In the rows, zero is written as 128.
Each named move below is a turn or a mirror, shown by a few rows before and after it. Which moves, in which order, take the first row of each later pair to the second? The first pair is answered.
Rem (before -> after):
[106 139 112 106 144 135 131 146 170 127 117 127 142 124 123 139 142 170
 125 115 153 144 138 102 131 122 122 144 101 119 141 120 140 131 100 102
 117 149 141 165 117 164 109 150 149 120 123 142 138 115 129  98 139 121
 111 139 130 145 152 125 132 149 117 129 148 121 112]  ->  [116 148 120 116 131 139 144 147 168 118 118 119 140 121 131 142 147 161
 116 110 150 150 143 119 135 116 129 144 116 112 142 114 141 148  92 111
 125 151 150 150 114 162 112 156 142 121 118 136 137 114 140 105 132 110
 103 130 133 142 155 123 129 153 108 131 155 128 101]
[148 139 136 133  98 109 132 175 123 143 116 139 161 137 136 122 109 128
 111 141 148 144 133 141 107 117 116 131 125 149 145 145 148 165 132 180
 123 105 138 101 125 111 113 125 106 137 118 128 124  73 136 135 127 151
 138 112 171 119 115 119 138 117 131 113 130 126 166]  ->  [139 136 129 123 104 102 122 176 127 139 114 147 161 139 134 120 106 131
 119 144 152 144 133 128 104 120 109 129 116 153 138 150 150 149 139 180
 113 103 132 119 127 114 113 121 117 131 123 134 120  75 127 132 131 157
 143 123 169 122 111 117 137 111 137 113 123 124 171]
[106 150 155 136 115 158 148 160 149 124 141 110 129 100 137 140 161 120
 128  94 121 139 125 121 171 122 142 105 151 123 122 100 114 121  95 129
 102 131 119 117 126 143 132 162 119 132 134 122 116 142 112 150 131 154
  70  92 135 126 139 105 112 109 143 114 140 133  99]  ->  [ 92 140 148 123 130 152 134 163 146 132 136 116 132 106 129 138 154 128
 145  95 125 136 119  92 168 129 129  98 132 133 117 107 114  96 104 125
  94 125 115 143 133 146 129 157 131 122 145 134 112 141  96 134 141 170
  82 114 137 128 136 107 113  99 153 107 134 125 111]
votu (before -> after):
[162 145 122 122 216 144  79  74 113 128 118 176  90 155 148 106 111  93
 167 164 157 105 177 105  68 120 156 128  96 119 127 189 127 119 162 159
 114 115 123  99 142  81 145  71 119 130 191 162 142 154 101 103 112 144
 154 156 139 154 168 132 152 127 149 135 123 151 144]  ->  [161 146 125 125 213 141  85  68 112 123 117 179  77 155 151 106 112  89
 169 164 156 104 177 106  67 122 156 130 104 115 125 187 128 122 161 155
 113 119 123  93 145  83 148  71 117 130 192 159 142 158 103 102 106 138
 155 155 138 157 169 135 151 130 146 141 128 156 142]
[103 162 169 117 141 136 117 117 143 106 153 143  90 126 136 141 149 102
 121 131 119 116 111 145 143 156 108 118 130  86 129 113 116 123  85  18
 128 114 122 144 124 167 141 128 123 100 120  99 126 172 150 130 112 128
  88 139 106 120 134 115 120 145 151 148 118 136  88]  ->  [ 84 139 113  94 150 129 103 165 157 140 128 138 139 148 107 153 141 122
 143 117 139 121 129  84 124 154  97 115  93 124 120 121 131  75 111  67
 104  95 103 182 120 172 130 143 138  95 127 107 122 127 128 120 160 174
 100 141 122 101 110  95 119 110 162 144 103  93 130]
[122 127 118 128 126 131 125 135 121 132 114 140 130 125 121 134 113 130
 126 141 127 131 134 135 120 130 123 122 106 150 124 130 137 129 136 135
 118 143 126 122 126 137 130 131 131 126 131 119 130 115 136 124 125 126
 131 126 132 122 122 139 148 126 126 128 136 123 129]  ->  [128 129 130 128 123 133 126 131 116 127 120 137 123 120 130 131 113 128
 123 140 123 128 129 147 124 129 125 122 110 146 123 129 138 141 133 123
 120 145 129 112 127 138 131 130 127 125 131 120 129 124 141 128 118 121
 130 128 128 127 129 147 150 132 127 128 137 130 119]
[112 109  74  86 165 115 140 182  91 161  51 131 181 172  91 117 148 141
 110  96 178 153 173  42 105 103 168  86 108 120 172 113 161 112 168 216
  93  89  65 114 150 122  74 125  71 134 130 154 101  78 171  73 101 168
 217 143 124 116 157 121  94  82  57 174 127  64 129]  ->  [136 147 155 123 147 130 171 102  71 105  95 134 105 135 139 101 159 111
  67 118 143 146 143 139 134 103 189  92 167  61 186  98 139 192 125 127
 137 112  99  51 158 112  93 106  41 145 115 135 109 148 206  90  20  97
 198 138  98 153 201 150 100 136  41 176 154 136  51]
Nik (before -> after):
[110 125 161 129 154 116 122 112 127 108 148 128  81 128 133 137 124 115
 123 139 128 118 114 142 137 147 103 140 138 106 126 141 116 109 110  89
 118 112 133 136 148 145 145 102 149 111 116 126 125 157 112 129 111 128
 135 148 125 130 158 136 136 142 148 131 138 147 130]  ->  [126 128 158 135 145 122 129 105 119 107 153 130  81 131 142 131 126 115
 116 143 125 113 118 156 130 138 109 143 149 104 135 145 112 120 110  95
 126 114 138 119 151 137 147  97 143 114 110 122 127 155 123 129 101 121
 137 141 119 130 160 138 138 145 137 134 139 153 130]
[127 125 124 116 145 128 122 120 122 124 121 165 117 150 123 122 115 138
 144 145 138 116 128 126 113 136 104 117 140 130 120 149  98  91 130 103
 130 105 132 129 155 141 135 101 138 122 116 118 121 122 106 136 120 148
 143 165 122 142 126 139 134 123 146 141 111 140 126]  ->  [145 128 121 128 128 133 136 115 118 120 122 165 111 146 137 125 117 134
 134 148 136 117 135 147 106 130 113 120 154 134 126 155  98 115 134 114
 141 104 137 104 155 137 136  99 130 129 105 110 128 109 119 143 107 133
 151 152 115 139 131 138 137 130 139 147 115 148 120]
[104 133 193  86 110 121 132 225 161  68  97 157 142 112 170 111 154  84
 136 151 106 121 133  64 139 154 167 165 105 101  99 146 126 102 144 102
  75 179  91 114 100  88 120 109 101  94 140 152 116 157 164 118 169 189
  77 134 173 164 111 118 154 102 147 153 156  57  77]  ->  [107 130 188  80 116 111 117 194 142  70  98 172 129 109 170  75 128  94
 143 175  98 103 135  58 119 153 167 152  99 108  93 165 127  98 166 102
  64 183 102 109 116  72 125  96  97 100 144 175 119 164 149 107 149 167
 110 158 156 181 115 139 159 106 141 165 153  68  84]
[130 144 124 153 133 149 142 146 151 118 121 118 125 135 119 175 144 111
 120 124 139 147 131 147 154 135 127 134 125 100 129 125 113 137  90 115
 151  95 122 111 112 140 124 125 106 118 124  99 124 112 147 125 160 148
  90 102 129 111 130  98 133 126 136 111 136 135  98]  ->  [104 131 125 134 159 145 113 141 154 128 115 122 117 139 104 162 131 112
 144 128 137 141 120 105 155 147 117 123  97 104 119 132 114  98  99  94
 126  97 113 152 114 143 127 120 123 106 144 126 121 131 119 104 164 161
 105 134 125 116 130 106 134 128 151 105 125 129 109]
nefet (before -> after):
[152 101  77 130 121  71 142 139  87 142 139 139 121 150 159  99 112 156
 136 144 156 181 157 134 111 176 130 101 138 151 152 101 136 117 177 234
 110 171  94 120 140 167 115 129 126 146  93  90 122 118 131 128  97 110
  94 119 125 167 112  77 112 123 118 155 114 174 128]  ->  [146 111 116 141 121  80 143 113  85 119 153 131  91 129 169 105 126 130
 127 140 138 184 137 160 135 182 138 107 160 125 158  85 129 136 146 176
 125 182 102 113 131 171 119 126 122 137 100  88 124 168 142 135  73  88
  67 122 119 182 129  85 111 141 121 146 125 202  95]
[114 110  66 167 115 109 106 129  84 165  96 150 151 129 104 133 127 126
 159 154 159 131 117 115 108 115  82 154 107 133 152 176 151 136 128 166
 126 156 101 143 124 112 105 117 124 144 159 121 167  77 152 101 127 140
 110 139 137 145  92  94 124  87 129 130 136  71 205]  ->  [129 126 119 192 109 110 125  98  69 128 125 168  92 127 142 141 146 119
 127 169 144 129  98 182 127 126  71 168 154  97 162 173 129 159  86  88
 157 146 125 103 139 119 129  80 114 146 141  96 166 114 164 109  81 115
  99 142 137 159 119 110 124 118 135 131 147 123 160]
[ 87 131 122 138 119 167  88 132 114 197 131 172 113  72 181 132  87 111
 144 135 115 116  80 123 155 133 120 118 131 122  73 118 138 105  87 108
 148 158 139 144 173 154 111 128 139 134 128 122 129 145  84 145 141 148
 177 173 147 135 115 115  97 115 141 128  55 161  92]  ->  [ 88 125 104 136 117 161  83 144 117 209 128 172 127  79 174 129  84 117
 150 134 123 111  86 111 143 133 115 117 123 135  75 125 138  96  96 124
 145 151 137 150 177 152 107 125 142 136 129 124 132 132  85 140 150 157
 187 172 146 124 109 112 102 111 145 134  57 151 104]

(2 to 3 moves a pair)
[178 137 127 102 134 120 137 138 142 124 114 173 100 197 120 110 105 170
 115 137 153  83 161 129  79  98 108 106 142 136 130 157 121 100 120 126
 159 100 100  93 120 152 141 106 141 140 102 113 115  76 106 125 125 174
 147 151 172 131 120 128 173 121 186 110 116 112 182]  ->  [172 139 128 106 137 123 141 154 156 127 112 162 108 193 118 126 115 167
 113 127 156  88 159 128  93 104 103 108 144 130 131 150 124  91 111 125
 158  97  96 100 114 163 139 115 142 136 102 108 108  75 110 127 140 187
 134 147 177 124 116 119 169 121 192 101 114 108 181] | Nik, Nik, Nik
[127 146 141 134  86 155 147 133 118 135 154 127 109 116 147 139 147 131
  97 120 113 133 130 128 139 122 108 139 137 114 150 106 118 168 122 138
 159 108 145 127 117 122 137 134 139 140 131 115 128 125 138 149 121 141
 102 112 146 114 115 144 124 107 123 131 143 134 129]  ->  [112 132 120 109 106 147 116 131 117 150 142 138 110 126 132 112 120 147
 124 131 114 122 138  84 121 128  99 122 109 134 139 128 121 131 159 144
 132 110 136 160 125 118 133 123 147 140 145 144 127 124 110 129 130 148
 136 144 142 119 109 153 126  96 127 135 128 123 155] | votu, Nik, Nik
[142 153 131 127  97 146 115 116 156 159 122  88 150 128 123 106 137  99
 148 107 108 139 114 114 152 128 147 134 137 120 129 104 155 169 131 146
 143 147 112 122 110 130 110 170 105 139 141 128 142 145 147 145  94  98
 102  95 122 130 115 121 144 132  95 111 130 110 107]  ->  [131 134 107 111 113 134  89 103 141 170 121 111 141 137 113  76 106 116
 169 130 108 125 115  76 130 135 133 123 115 135 119 130 155 135 161 150
 121 144 111 142 129 125 120 147 117 146 151 158 143 146 122 128  86 101
 146 125 114 147 115 140 155 132 100 117 120 112 132] | Rem, Nik
[132 127  81 119 126 142 137 139 135 136 122 113 162 125 118 124 116 118
 138 109 136 126 142 133 147 101 147 122 120 143 122 125 141 138 149 173
 130 138 129 132 121 116 116 156 108 121 127 140 125 113 141 145 146 104
 132  80 127 129 116 124 139 125 123 130 124 106 138]  ->  [118 122 123 124 148 125 128 110 126 108 146 147  95 137 139 120 125 130
 126 128 125 110 115 155 158 125 115 131 147 124 123 128 122 109 120  75
 136 112 149 130 151 130 142 112 120 114 122 134 109 158 124 134 111 110
 142 126 134 150 140 142 136 144 153 125 128 148 116] | nefet, Rem, nefet
[147  93 151 131 132  86 122 102  28 138 170  75  85 109  92 100  98 105
 151 110 171  89 124 127 184  87 137  85 116 133 102 132 128 135 126 125
 147 112 110  45 103  97 127 111  99 128 148 129 130  96 105 129  90  52
 127 105  76 150 137 171 113 117  85 108  80 124 163]  ->  [147  86 128 125 124  88 127 155  45 157 155  58 127 125  78 134 119 109
 152  83 187 108 139 110 186  85 131  97 112 146 102 119 136 123 122 163
 149  94  98  56  86 111 118 134 106 127 139 113 122  60 114 135 136  87
 103  83 101 125 122 141 102  96  90  98  71  90 180] | Nik, votu
[155 127  93 130 111 131 125 109 112 131 124 129 129 119 121 101 121 130
 130 148 118 128 137 137 114  98 133 125 150 140 131 133 135 155 144 160
 135 141 144  84 127 115 140 128 115 147 119 134 136 108 128 141 106 105
 163 114 107 139 120 136 144 136 107 155 139 146 132]  ->  [151 136 116 138 107 136 143 120 125 119 129 114 130 115 128 133 147 121
 117 130 114 145 128 155 134 106 132 138 168 122 137 111 130 167 106 130
 154 137 148  86 115 130 135 138 115 132 111 109 130 120 149 149 115 112
 124  99 125 133 126 119 134 140 113 142 145 150 110] | votu, Nik, nefet
[121 176 164 148 139 127 112  69 141  98 149 142  93  84 121 128 104 129
 120 145 146 112  65 141 174 160 126 104 132 101 158 142 110 161 113  75
 108 128 145 120 125 126 139 118 124 154 180 144  96 169 142 162  94  99
 125 168 127 139 118 143 104 101 112 144 137 105 127]  ->  [149 178 128 158 105 131 144 117 153 120 131 114 152  96 123 160 123 133
 100 114 160 130  97 159 165 138 147 112 142 122 169 133 122 196 117 156
 125 117 140  89 104 124 124 150 108 157 156 109  98 101 177 179 125 111
 102 115 141 109  97 113 101  82  96 148 137  80 144] | Nik, votu, Rem
[ 98 111 128 150 186 102  87 172 174 157 110 177 139 157  99 150 137 112
 123 103 163 101  83 115 139 167  99 141  85 155 134 108 146  69 111  79
  71 108 127 161  74 166 146  84 140  95 141  95 100 159  63 101 150 152
 101 146 158 117 109 111 113  99 166 124  64 102 133]  ->  [166 125  97 176 121 107 151 190 156 156 114 182 159 178 141 167 145 125
  70 100 175 116 116 193 109 136 124 165 134 165 161 125 147 142 114 156
 113  96 154  65  81 153 151  88 110 126  92  47 111  87 119 133 135 129
 107  90 159  97 111 103 115 108 138 144  82 113 136] | Rem, nefet, nefet
[141 160 160 158 124 117 126  69 130 125 142  97 138  86 135 112 111 110
 124 109  93 149 124 151 157 135 183 112 124 127 148 104 146 172 119 132
 110 157 155 131 120 129  98 156  87 142 148 165 150 165 150 134 131  96
 106 100 105 147 134 136 125 125  99 101 154 148 117]  ->  [118 157 162 148 139 117 112  82 144 130 140  89 140  88 117 124 120 110
 137  96  98 154 114 124 167 147 173 113 114 125 139  99 148 146 109 114
 100 155 144 159 114 133  93 164 106 129 157 168 144 172 140 130 150 121
  93 108 116 134 131 126 119 114 117  88 144 135 119] | Nik, Nik
[ 96 126 110 134 156 101 140 125 135 150 142 128  62 125 124 116  88 149
 107 138 111 115 139 155 144 129 116 154 132  94 121 138 109 134 120  75
 132 149  82 163 161 127 167 138  96 135 101 117  88 182 114 130  89 108
 174 117 152 116 106  88 138 124 169  90  78 166 111]  ->  [124 127  93 139 134 105 156 124 120 148 137 130  73 123 131 106  79 153
  95 144 112 117 151 168 124 116 128 153 139 101 130 154 114 160 138 117
 141 154  87 133 164 112 166 139  83 146  87 110  97 155 125 139  81  93
 188  96 143 115 105  86 144 127 156  99  82 167 122] | votu, Nik, Rem
